Read these off the grid that follows. Counting starts at 1.
1) What is the top-right entry?
2) What is the entry at row 1, column 2?
3) What is the bottom-left entry?
4) What is the entry at row 1, column 3?
5) What is the entry in row 2 and column 1?
6) What is the entry directly below 1.579?
7) What is the bottom-right entry?
8) What is the entry just left of -1.858?
[[-0.146 -1.439 -2.460 -1.522  0.693  1.674  0.816]
 [-2.118  0.855 -0.239 -2.245 -0.663  0.008  1.042]
 [ 1.971  1.032 -1.749  0.704  2.059 -0.283  1.838]
 [-0.648  1.824  2.036 -0.377  1.340 -1.973  1.579]
 [ 0.346 -1.691 -2.028  0.961 -1.365  1.547 -1.751]
 [-1.649 -0.591  2.044 -0.204 -1.858  0.837 -1.633]
 [ 1.862 -0.610 -0.212  1.761  0.374 -0.158 -1.549]
 [-0.225  1.860  1.834  2.118 -0.938 -1.670 -0.698]]
1) 0.816
2) -1.439
3) -0.225
4) -2.460
5) -2.118
6) -1.751
7) -0.698
8) -0.204

Questions about the row below.
1) Give the 3rd entry from the left.
2) Give the first entry from the right.
3) Give the 2nd entry from the right.
4) Give the second entry from the left.
5) Give the 1st entry.
[41, 81, 31, 36, 57, 15, 29, 65, 55, 3]
1) 31
2) 3
3) 55
4) 81
5) 41

Read these off the row that follows.
1) Which number is the entry just left of -32?
2) Which number is the entry just left of -29?
[ 40 -32  19 -29]
1) 40
2) 19

[[-1.23  3.67  3.16  0.34  2.44  2.62  0.02 -1.18  0.63  2.72  1.72  0.29
  -0.46]
 [-0.72  0.18 -0.60  1.53  1.23  1.69 -0.23  0.14  0.26 -3.31  3.46  0.10
  -3.06]
 [ 0.88 -0.42 -0.64 -0.50 -1.36 -1.54  0.25 -0.18 -0.59  1.94 -2.63 -1.17
   1.93]
 [ 1.48 -5.62 -3.45 -0.48 -2.90 -3.35 -0.02  1.26 -0.69 -3.14 -2.85 -0.93
   1.19]
 [ 0.94 -2.60 -2.37 -0.02 -1.74 -1.53  0.12  0.64 -0.59 -0.52 -0.22 -0.59
  -0.05]
 [-1.94  3.69  2.26  1.05  2.86  2.57 -0.65  0.05  1.40 -0.06  3.70  2.44
  -1.86]
 [-1.08  1.20 -0.15  1.54  1.66  1.66 -0.48  0.62  0.80 -3.45  4.10  1.10
  -3.09]
 [ 0.43  1.75  2.21 -0.92 -0.06  0.61  0.70 -1.31 -0.66  6.71 -1.16 -1.02
   2.03]
 [-0.65 -0.78 -1.88  1.16  0.49 -0.36 -0.77  1.51  0.90 -5.66  1.97  1.82
  -2.31]
 [-0.91  2.37  2.62  0.03  2.63  3.67  0.31 -1.83  0.00  2.75  3.61 -0.03
  -1.91]
 [ 1.85 -2.79 -1.82 -1.26 -2.87 -2.83  0.57 -0.39 -1.27  1.04 -5.13 -2.15
   2.60]
 [-2.24  2.93  2.73  0.74  3.11  2.23 -0.92  0.96  1.90 -0.07  1.85  2.68
  -1.29]
 [ 0.74 -2.76 -2.49  0.09 -1.38 -1.33  0.00  0.26 -0.46 -2.84  0.42 -0.95
  -0.69]]
The entry just right of the smallest entry?
Answer: 1.97
The entry just left of 2.73?
Answer: 2.93
The entry just left of the smallest entry?
Answer: 0.90
The entry just left of 1.26 is -0.02
The entry just left of 3.69 -> -1.94
The entry just left of 2.03?
Answer: -1.02
The entry just left of the largest entry is -0.66
The entry just right of 1.53?
Answer: 1.23
The entry just right of -0.23?
Answer: 0.14
The entry just right of 2.73?
Answer: 0.74
The entry just right of -1.23 -> 3.67
The entry just left of the centre entry?
Answer: 1.66
The centre entry is -0.48
The entry just left of -1.33: -1.38
The entry just right of 3.69?
Answer: 2.26
